Turns, then the turns between two rows, first turn first; the first pair answered
q_341 (before -> after):
[  4  12 -14   1 -15   3   5   4]  ->  [ 9 16 -7  8 -8 -4  9 -6]
[ 10  11  -6   0   5  10 -12 -14]  ->  [  9   8  -3  -1   8  13 -12 -14]
[ -3 -11  12   9  -5 -13   1  -3]  ->  [ -6 -16  11   9  -5  -7  -1   2]
q_734 (before -> after):
[  5  17 -14  -3 -25   4 -11  10]  ->  [ -2  22 -12  -5 -24   2 -14   6]
[-16  16  -3 -11  11   6   7   5]  ->  [-15  17   9  -9  13  -2  -3  -7]
[-12   9   4  -3  -3   6   2   6]  ->  [-14  10  11  -2  -1   3  -2  -1]
[-16   3  15 -11  -1  -3  -8  -4]  ->  [ -7  -5  18  -4  -4  -6 -12  -5]
q_97 (before -> after):
[  1  10 -12   1 -26 -17   4  24]  ->  [ 15   4  -8  11 -24 -25   6  15]
[ 11 -17 -10  11   9  16  -5 -12]  ->  [ -5  -8 -17  -1  16  21  11  -4]
[ 13 -19  -3  -1  14   1  11   1]  ->  [ -4 -15  -8 -15   7  14   1  13]
q_709 (before -> after):
[  0  -9  12   3  -3 -12  -6  -5]  ->  [ -7   3   3  -4 -15  -7 -12  -1]
[  5  14  -6   8  10 -10  18  -6]  ->  [  2  21 -15   3   4   5   7  -3]
[ 17 -19 -11  12   9  19  -6  -3]  ->  [  8  -6   4  10  -3 -23  23   2]
[  2 -16   1   1 -11   1  -2  14]  ->  [  0 -17  -2   0 -10   0  -1  14]
q_943 (before -> after):
[  1   2 -22   2   8   7   2   0]  ->  [  7   4 -13   9  10  -7   2 -14]
[  3  -5  12   0   7  -8  -2 -13]  ->  [-10   2   1 -12  -6   8 -13   1]
[-8  9 -1 -9 17  7 22 14]  ->  [ -1  18  15  -2  13 -13  14  -5]

(2 to 3 turns a pair)
[-11   8  14  -7  19  -5  -2 -19]  ->  [ -3   6  10  -2  15   5 -15 -23] -> q_709 then q_709 then q_97
[  9  -7   0   4  -8  14 -29  -8]  ->  [ 12 -25  11  12   7  -6   8  -3] -> q_734 then q_734 then q_709
[ 11  -7 -11   4   2  28 -11  -7]  ->  [ 12  17   5   8   5  -7   1 -26] -> q_97 then q_943 then q_709
[-20   9 -12 -21   3  15  -5   8]  ->  [ 10  -4 -24  -3 -14  19 -11  11] -> q_341 then q_97 then q_943
[  0 -29  12   7  25  10  -4  -8]  ->  [ -7   0  25  -2  -1 -14 -19 -22] -> q_943 then q_709
[ -2  24   7  -8  -2 -14  11  -1]  ->  [  9  18  -3  -4 -16   7 -18   0] -> q_734 then q_734 then q_709
[ -2   3   0  -6   9 -14  13   5]  ->  [ 14   3  -4   3  12   1  -8 -10] -> q_943 then q_709 then q_97
[  5  -3   6   5 -14  -5  -8  -3]  ->  [  1   4  -6   0 -11  -3   9  11] -> q_943 then q_97 then q_709
[-12  26   2 -17 -13  -5 -15  -5]  ->  [ -6 -19 -13 -13   4  21   4  22] -> q_734 then q_943
[-22  -5  -2 -10  -3   9 -12  12]  ->  [  2   0  -8   5 -11  10 -25  -2] -> q_97 then q_709 then q_709
[ -4   8  -6  -5  -2 -11  19   4]  ->  [ 0 -6 -4 -4 16  2 19 -2] -> q_97 then q_709 then q_97
[-12 -15  -2  -9  10   1  19  16]  ->  [-23   6  15 -13  12 -10   5  -7] -> q_734 then q_734 then q_943
[ 11   2   2   4 -33 -16  11   7]  ->  [ 20 -27   1  11  -9  -2  18  11] -> q_943 then q_709 then q_709
[ 20   9 -16   4 -17   1  -7  -2]  ->  [  8  15  -3   2  11 -15  22 -14] -> q_709 then q_97 then q_943
[ 9 17 -1 14 23  9  6 -3]  ->  [ -1  28   3   3  -9   3 -15   3] -> q_709 then q_97 then q_341
[ -4 -10  -2   0   3 -14  31  11]  ->  [  4  20 -14   0 -14  11 -20 -10] -> q_943 then q_709 then q_341
[ 12   9 -18   1 -21   4  -4  11]  ->  [ 11   2   0   6  -4 -22  23   0] -> q_734 then q_709 then q_709
[ 10  21   1   1 -38 -24 -13  -7]  ->  [ -6 -11 -25  -9  15  19  25  26] -> q_943 then q_709 then q_734
[ -5  -4  18  -4  -5 -21  17   8]  ->  [ -5  -8   3  -9 -20  -1   0  25] -> q_943 then q_97 then q_943
[-29  19  -5 -22  -9   0  16  22]  ->  [-16   3  -1 -12  18  32 -24  -6] -> q_734 then q_709
[  1  -9   8   3 -12  -4  -3  -3]  ->  [14 -4  1  8 -9  3 -4 -8] -> q_97 then q_709 then q_97
[-16   3  -9 -12  -2  12   8  14]  ->  [  3 -19  -1   5   7  17  -9   1] -> q_709 then q_97
[ 19 -22  -1  13  25  23  -2  -5]  ->  [-13 -16   8 -13 -19  18 -24  20] -> q_97 then q_709 then q_97
[ -3  -9 -11 -20 -24   0  -1  14]  ->  [ -1 -20  -4 -16  -7 -10  21  13] -> q_709 then q_709 then q_734
[ -6   8   1  -1  18  17 -17 -16]  ->  [-12  20   1  -4  21  11  -7 -15] -> q_734 then q_97 then q_943
[  9   8   3   1  -8 -11   6   5]  ->  [-2  4 -4 -6 10  9  8 13] -> q_709 then q_709 then q_97
[-11   1  18  -3   0 -12  -6 -10]  ->  [  2   5  11   4  -1 -19  10  -9] -> q_734 then q_709 then q_97
[ -6   4   6   5  -5   2 -23  -7]  ->  [-14 -14   7  -2  -5  -2  -3  13] -> q_943 then q_709 then q_97
